(in the rows, 128 means zero)
One turn sends every row of this set to another row. A few are shown first. Where does it send the rows asked after them?
Sut: 116; 140; 116; 137; 131; 139; 123; 138; 130; 112; 132; 109; 135; 171; 108; 145; 136; 141; 115; 107; 137; 114; 128; 163; 140; 137; 130; 112; 134; 129; 118
Bos: 120; 106; 133; 148; 144; 143; 118; 117; 124; 144; 146; 115; 118; 122; 120; 156; 150; 138; 150; 88; 135; 119; 133; 168; 139; 146; 135; 140; 169; 124; 134
gup: 130; 102; 114; 160; 145; 157; 132; 122; 149; 116; 140; 102; 145; 137; 124; 156; 142; 137; 114; 90; 108; 135; 113; 158; 138; 149; 152; 125; 174; 137; 141
Zilib: 146; 110; 135; 157; 124; 134; 147; 149; 158; 119; 149; 121; 112; 151; 140; 129; 140; 115; 125; 118; 123; 111; 122; 160; 125; 141; 114; 126; 138; 118; 111
fav: 122; 131; 115; 147; 142; 157; 139; 152; 140; 139; 147; 130; 138; 159; 132; 151; 141; 145; 112; 96; 142; 151; 123; 171; 146; 135; 155; 120; 155; 99; 121
Dor: 138; 111; 118; 154; 148; 139; 153; 137; 153; 94; 142; 124; 133; 165; 122; 141; 132; 114; 102; 88; 136; 110; 121; 158; 126; 152; 135; 122; 145; 137; 122
nisaz: 147; 119; 126; 152; 157; 133; 121; 139; 150; 131; 140; 121; 150; 134; 115; 118; 126; 129; 116; 104; 112; 123; 98; 153; 133; 149; 125; 120; 182; 139; 123
potoz: 134; 96; 107; 150; 140; 144; 129; 133; 169; 143; 139; 92; 137; 156; 135; 140; 153; 143; 124; 109; 110; 104; 100; 158; 140; 139; 149; 124; 154; 128; 132
vinuv: 132; 123; 144; 146; 166; 127; 139; 146; 145; 125; 158; 103; 111; 136; 121; 144; 124; 137; 108; 121; 127; 155; 108; 166; 136; 140; 153; 133; 166; 123; 115
Sorez: 120; 118; 110; 136; 142; 155; 140; 133; 136; 145; 155; 123; 106; 133; 137; 146; 128; 135; 124; 95; 128; 127; 150; 136; 134; 157; 125; 126; 155; 151; 98
nus: 145; 126; 121; 134; 123; 135; 148; 142; 129; 132; 133; 117; 111; 173; 99; 142; 140; 143; 111; 110; 123; 137; 132; 155; 123; 136; 130; 117; 158; 133; 139
luf: 130; 120; 114; 138; 144; 134; 127; 139; 110; 129; 125; 124; 107; 167; 106; 143; 132; 143; 125; 111; 129; 140; 121; 163; 122; 154; 154; 120; 158; 136; 132
Ziv: 137; 119; 133; 145; 147; 149; 142; 134; 132; 159; 146; 127; 127; 149; 123; 150; 165; 136; 145; 92; 164; 101; 128; 156; 120; 145; 137; 140; 147; 130; 123
Kigi: 148; 116; 127; 139; 121; 163; 154; 149; 153; 123; 134; 109; 132; 147; 117; 156; 113; 148; 132; 97; 124; 128; 128; 161; 112; 175; 133; 130; 141; 130; 126
vin: 134; 95; 136; 135; 142; 144; 167; 113; 151; 153; 160; 115; 117; 138; 138; 146; 135; 132; 130; 96; 145; 101; 130; 154; 118; 128; 149; 129; 158; 135; 130
pize: 127; 108; 134; 138; 162; 140; 155; 138; 136; 154; 158; 127; 122; 138; 136; 166; 138; 136; 151; 85; 153; 119; 116; 163; 134; 141; 140; 131; 147; 105; 131
Sir: 145; 136; 147; 142; 130; 112; 135; 134; 155; 143; 132; 102; 134; 146; 111; 129; 111; 138; 141; 117; 133; 122; 117; 173; 123; 143; 132; 125; 163; 115; 111
fel: 125; 114; 142; 135; 138; 152; 115; 140; 141; 147; 117; 117; 127; 128; 150; 157; 127; 145; 149; 77; 128; 117; 135; 150; 127; 158; 128; 130; 146; 132; 128
soz: 117; 98; 115; 123; 137; 144; 146; 147; 138; 159; 154; 112; 121; 146; 136; 161; 118; 143; 126; 90; 139; 115; 126; 131; 140; 129; 152; 125; 148; 156; 120
Vofur: 124; 117; 141; 143; 134; 139; 116; 114; 114; 155; 144; 124; 138; 139; 132; 145; 152; 147; 138; 83; 129; 123; 138; 139; 133; 139; 141; 136; 157; 113; 128
gapu: 134; 121; 142; 136; 163; 122; 142; 143; 148; 133; 155; 103; 112; 136; 124; 143; 117; 137; 105; 123; 130; 155; 109; 168; 131; 141; 149; 133; 166; 130; 122
mep: 123; 113; 117; 135; 142; 131; 133; 143; 150; 137; 152; 127; 110; 125; 154; 142; 124; 135; 135; 82; 123; 121; 158; 145; 132; 150; 142; 132; 161; 122; 104
togad: 127; 113; 139; 145; 151; 173; 131; 129; 132; 130; 132; 114; 125; 126; 151; 143; 136; 132; 136; 78; 119; 112; 135; 131; 139; 149; 134; 130; 143; 115; 114
tabuv: 142; 134; 142; 149; 167; 128; 107; 153; 154; 141; 130; 108; 135; 150; 138; 128; 129; 130; 115; 104; 143; 131; 109; 170; 140; 136; 144; 122; 161; 109; 110
kavev: 149; 134; 138; 126; 151; 140; 149; 160; 135; 125; 133; 114; 140; 137; 115; 141; 97; 144; 121; 104; 127; 138; 99; 154; 123; 144; 125; 117; 154; 116; 114
Miz: 128; 137; 113; 142; 131; 130; 124; 154; 133; 137; 145; 120; 137; 159; 122; 153; 145; 135; 108; 124; 131; 116; 129; 166; 142; 114; 120; 124; 151; 134; 118
kufa: 125; 114; 130; 118; 140; 140; 155; 131; 142; 160; 171; 121; 128; 122; 140; 146; 127; 145; 136; 98; 138; 104; 124; 156; 119; 141; 132; 115; 165; 141; 144
gofi: 145; 132; 138; 155; 168; 128; 112; 156; 158; 142; 135; 110; 127; 155; 134; 130; 132; 131; 112; 107; 137; 126; 110; 167; 141; 131; 151; 125; 163; 110; 105
muke: 141; 117; 132; 143; 149; 146; 143; 130; 128; 156; 147; 126; 128; 151; 124; 155; 162; 135; 145; 92; 164; 104; 129; 159; 118; 146; 131; 139; 148; 124; 123
Naza: 130; 117; 115; 134; 134; 128; 132; 149; 156; 133; 158; 110; 116; 159; 130; 143; 136; 156; 117; 117; 132; 142; 145; 167; 129; 145; 170; 134; 145; 116; 115
par: 126; 130; 142; 156; 134; 143; 140; 123; 155; 135; 131; 122; 118; 171; 141; 139; 128; 144; 99; 90; 106; 139; 119; 155; 139; 129; 147; 102; 153; 136; 134
bepi: 133; 103; 139; 155; 156; 124; 130; 147; 157; 132; 130; 93; 138; 147; 110; 148; 126; 130; 133; 122; 125; 122; 92; 159; 133; 154; 131; 135; 156; 148; 124
defa: 150; 130; 130; 125; 149; 137; 144; 158; 137; 125; 134; 106; 136; 136; 116; 143; 95; 135; 114; 98; 131; 138; 101; 155; 128; 147; 122; 121; 159; 121; 110
Renul: 137; 102; 135; 147; 163; 114; 136; 142; 161; 136; 132; 93; 138; 148; 115; 151; 126; 127; 135; 122; 131; 125; 90; 160; 129; 153; 132; 136; 155; 142; 125
des: 125; 109; 138; 141; 153; 168; 128; 122; 134; 132; 131; 115; 127; 130; 155; 145; 134; 133; 130; 82; 120; 115; 138; 130; 138; 151; 132; 130; 141; 116; 112
suve: 135; 99; 140; 137; 141; 146; 170; 117; 153; 150; 158; 113; 116; 134; 133; 146; 136; 134; 134; 97; 144; 96; 131; 155; 123; 125; 154; 131; 158; 138; 128
Dazo: 114; 98; 113; 120; 139; 141; 145; 141; 137; 162; 153; 111; 117; 151; 136; 161; 117; 138; 119; 90; 141; 114; 125; 134; 135; 133; 150; 125; 150; 152; 117
roku: 124; 118; 140; 145; 134; 139; 119; 117; 117; 154; 143; 129; 137; 137; 132; 141; 153; 148; 142; 82; 129; 121; 134; 139; 137; 137; 147; 135; 158; 116; 128
Savat: 136; 135; 123; 140; 113; 155; 153; 133; 159; 135; 150; 121; 153; 142; 121; 129; 130; 145; 129; 100; 130; 107; 118; 174; 120; 155; 123; 116; 152; 115; 121
mipi: 120; 121; 113; 138; 141; 158; 139; 138; 134; 139; 159; 123; 107; 128; 135; 144; 131; 134; 126; 96; 128; 127; 149; 138; 134; 159; 130; 127; 153; 152; 101
Kupen: 131; 135; 138; 148; 149; 139; 144; 121; 149; 143; 135; 126; 146; 151; 136; 160; 118; 136; 99; 95; 101; 110; 112; 159; 142; 121; 144; 116; 157; 133; 141
Dif: 134; 103; 142; 148; 128; 124; 126; 132; 134; 116; 135; 100; 117; 155; 150; 139; 127; 141; 124; 101; 113; 121; 98; 147; 114; 141; 155; 115; 139; 134; 135
fidef: 137; 117; 136; 165; 139; 137; 155; 123; 158; 123; 142; 124; 115; 169; 116; 132; 147; 123; 123; 113; 106; 119; 123; 155; 137; 153; 117; 124; 139; 115; 128
nesi: 139; 125; 129; 151; 164; 151; 162; 129; 141; 115; 134; 142; 124; 153; 112; 144; 117; 117; 110; 94; 125; 110; 126; 171; 126; 165; 142; 128; 150; 123; 126
gapo: 145; 119; 124; 152; 161; 130; 121; 134; 150; 132; 139; 120; 149; 134; 125; 120; 122; 125; 117; 102; 111; 137; 102; 152; 136; 150; 121; 118; 181; 134; 118
kuga: 126; 100; 99; 123; 152; 148; 133; 159; 140; 158; 150; 105; 108; 135; 138; 149; 133; 131; 124; 89; 133; 98; 126; 143; 138; 139; 133; 125; 167; 137; 124
Ramog: 143; 135; 149; 142; 128; 115; 138; 143; 157; 138; 130; 110; 140; 144; 115; 130; 105; 144; 141; 118; 130; 123; 121; 169; 120; 137; 136; 123; 159; 120; 108
pomo: 129; 126; 143; 138; 146; 123; 137; 130; 142; 111; 148; 101; 136; 167; 141; 150; 142; 147; 101; 101; 125; 117; 112; 152; 125; 135; 156; 120; 129; 127; 145

Miz goes to Zilib
par goes to Sut
Renul goes to gapu
Now find these:
potoz goes to Naza
Ramog goes to bepi
Bos goes to pize
suve goes to soz
Vofur goes to muke

